One vector is turned by the same rotation once a tick. Each row is the vector after some number of ticks, and that number follows the row.
The counts run from 0 to 585.
[125 125 105 148 145 143 105 150  99 161 105 113 134 149 112 138 121  93
 157 140 150 120 163  89 115 164 132  73 103 160 146  69 121 114 172] : 235
[155 117  92 156  88 132 108 125 135 174 124 140 155 154 111 163 167  98
 117 148 125 138 118 114 124 147 160  86 122 119 118 114  95  96 211] : 244
[112 105 172 111 105 133 139  99 124  94 152 121 130 127 112 105 166 179
  90 126 134 101 149 132 127  88 119 168 128 115  85 164 145 145  75] : 129
[ 81 134 141 163 155  93 138 121 123 150 164  99  68 100 144 121 110 133
 104 142 114 148 109 122 155 160 132 156  97 150 145 131 122 188 111] : 375
[101 142 113 160  93 106 143 183 120 129 123 132 108 106 182 131 117 123
 114 151 120 143  89 128 136 146 114 144  99 144 197  88 129 167 112] : 88
[131 136 149 183 139 142 169 130 114  89 118 118 133 101 143 141 128  91
 113 172  99 105 137 142 172 136 114 171 101 102 113 136 178 151 101] : 72
[137  86 151 103 162 152 100 117  92  96 159  88 134 129  94  95 122 172
 122  66 145 118 131 149 114 141 133 142 128 166  93 166 132  76 113] : 195
[116 143 127 167 183 126 145 144 146 144  85  76 116 133 113 118 124  83
 180 112 137 123 132 110 151 159 117 158 103 132 151 100 172 121  80] : 292
[133 132 164 134  87 130 135  95 116  91 142 149 177 140 122 108 129 136
  85 144 149 101 176 107 105 102 133 114 155 149  85 142 181 135 100] : 424
[101 139 106 137 110 161 109 134 115  96 190 149 157 155 153 105 128 102
  79 155 150  99 148 157 123 204 148 112 120 151 119 135 153 150 129] : 444
[178 155  90 155 113 140  94 136 129 138  80 143 172 181 130 156 126  98
 112 139 128 126 154 130 153 163 142  84 116 106 129  90 131 150 172] : 526
[140 124 130 168 144 104 165 135 137 121 115 138 114  77 134 148  86 114
 119 119  80 153 141 101  76  53 119 142 112 132 118  98 124  88 130] : 337
[104 147 147 121 146 142 143  75  83  94 166 105 129 110 132 121 103 112
 111 125 151 143 169  90  93 154 150 110 116 130  98 149 152 181 146] : 433
[163 124 168 141  67 145 128 152 138 121 128 177  89 116 135 127 132 195
 110 118 118 132  96 142 163  92 114 142 119 139 137 141  99 158  85] : 109
[ 95 122 140 118 147 138 149 116 122  87 157 119 135 100 154 106 131 141
 148 113 140 112 185 101  52  91 111 116 121 147 138 124 130 118  62] : 132
[114 136 109 180 158 120 129 113 164 188 145 121  89 123 122 164 156  98
 131 146  93 140 109 141 163 137 130 133  91  97 100 118  77 144 136] : 310
[ 94 108 170 128  88 100 168 116 111 113 132 125 145 130 120 101 170 165
 115 135 152 113 165  70 112  80 123 120 147 139 145 135 161 152  85] : 134
[157 100 112 129  72 110 103 147  74 145 163 145 143 146 141 142 131 184
  88 110 147 154 107 121 107 132 147 111 126 179 150 129 105 114 186] : 179
[ 69 109 163 120 129 133 155 122 162 112 162 124  90 102 124 101 121 146
 117 104 123 129 145  90  76  82 127 150 126 142 138 134 122 111  64] : 125
[125 126 122 136 145 101 157 138 134  75 121 121 147  72 146 111  76 122
  98 109  70 121 141 136  78  83 116 156 102 115 108 101 136 101 111] : 343
[155 132 110 144 162 152  91 123 142 137 110 117 121 144 128 155 105 100
  91 106  87 165 112 154 129 172 156 129  95  98  95 116  96 124 185] : 535
[113 132 119  99 147 144  92 146 132 114  65  93 168 160 123 122 129  93
 137 134 150 114 154 105 146 160 131  77 103  97 163  75 142 147 146] : 518
[142 118 122 118 103 166  83 129  93 136  97 106 156 172 100 127 175 127
 124 151 163  88 146 133 183 162 139  88 116 103 110 103 127 155 156] : 231
[126 125 136 138 159 106  75 127  96 146 132 107  92 116 168 135 122 184
 102 134 143 118 103 140 104 115 114 103 109 180 141  89  95 168  94] : 389
[160 145  94 146 114 133 119 134 133 114  80  99 183 144 127 110 148  88
 143 125 153  94 120 170 169 180 127 161 126 108 125 137 196 124 120] : 0
[114 139 101 148  99 100  99 153 147 141 146 147 130 132 166 111 129 157
  83 147 136 100 105 179 171 147 114 132 117 161 127 108 135 196  78] : 379
[149 101 158 171 162 114 134 129 134 150 115  93 117  92  93 156 127 128
 152 120  80 125 115 127 109  61 118 119 104 130  83 106 100  70 130] : 41
[ 88 111 121 150  95 146 108 136 132 112 169 161 110 149 135 116 147 124
  65 190 133 108 139 124 156 163 149  93 119 146 175 131 135 134 130] : 161
[136 149 115 124 140 139  67 132  93 121 142 120 147 158 166 137 132 141
 110 138 162 137 118 116 109 170 147  61 136 172 176 118 128 150 152] : 454
[ 99 118 130 116 109 156 155 106  74  85 167 127 134  85 146 112 137 129
 145 134 156 106 164  88  74 114 128  89 128 134 159 153 148 139 122] : 428
[134 137 102 122 152 102 142 129 177  94 103  80 154 129  95  99  86 102
 139  70  88 132 124 148 140 151 143 158 117 111 114 156 149 105 118] : 278
[113 160 118 168  80 110 128 157 157 137 118 149 110 121 174 134 128 125
  90 157 127 143  84 123 160 139 122 147 128 137 195 102 132 171 109] : 89
[121 120 116 148 146 106 176 149 160 136  99 105 125 106 115 115 110 103
 182  65 119 140 140 118 115 121 108 195 101 124 129 118 149  87  88] : 568
[ 86 138 131 126 175 154  92  92  90 118 167 112 109 129 165 127 129 112
  64 158 141 137 158 119 100 170 140 103 111 132 122 114 122 179 144] : 157
[123 140 100 127 129  80 135 116 141 132  77  49 178 132 131 125 176 124
 155 100 132 110 105 139 153 130 139 137 120  89 164 152 155 143 117] : 288
[154 158 144 140 120 159  79 145  86 141 117 142 113 155 145 136  90 147
 116 110 167 155 117 104 122 176 138  92 121 200 144  88 131 149 141] : 460
[142 130 124 127 156 157  85 132 177 156 106 102  84 100 114 144 135 111
 139 113 106 121  79 183 149 132 126 127  99 100  89 111  71 116 112] : 28
[137 122 158 186 123 151 120 127 140 147 176 176  78 125 131 139 139 161
 108 153 119 108 123 144 136 117 113 121 121 178 113 131  95 112  77] : 393
[157 117 131 130  94 132  97 116 107 145 172 168 121 115 144 140 155 200
 106 131 135 102 118 156 114  83 127 103 123 147 104 139  81 146  97] : 398
[142 127  92 152 153 110 178 134 156 130 132 112 141 111 104 116 127 103
 180  71  98 124 144 144 122 128 126 186  97 124 114 150 134  77  85] : 567
[111 119 146 147  61 133 175 132  98  84 151 157 158 140 115 102 129 127
 109 157 151  94 174  80 133 123 134 118 130 154 131 146 189 142 122] : 430
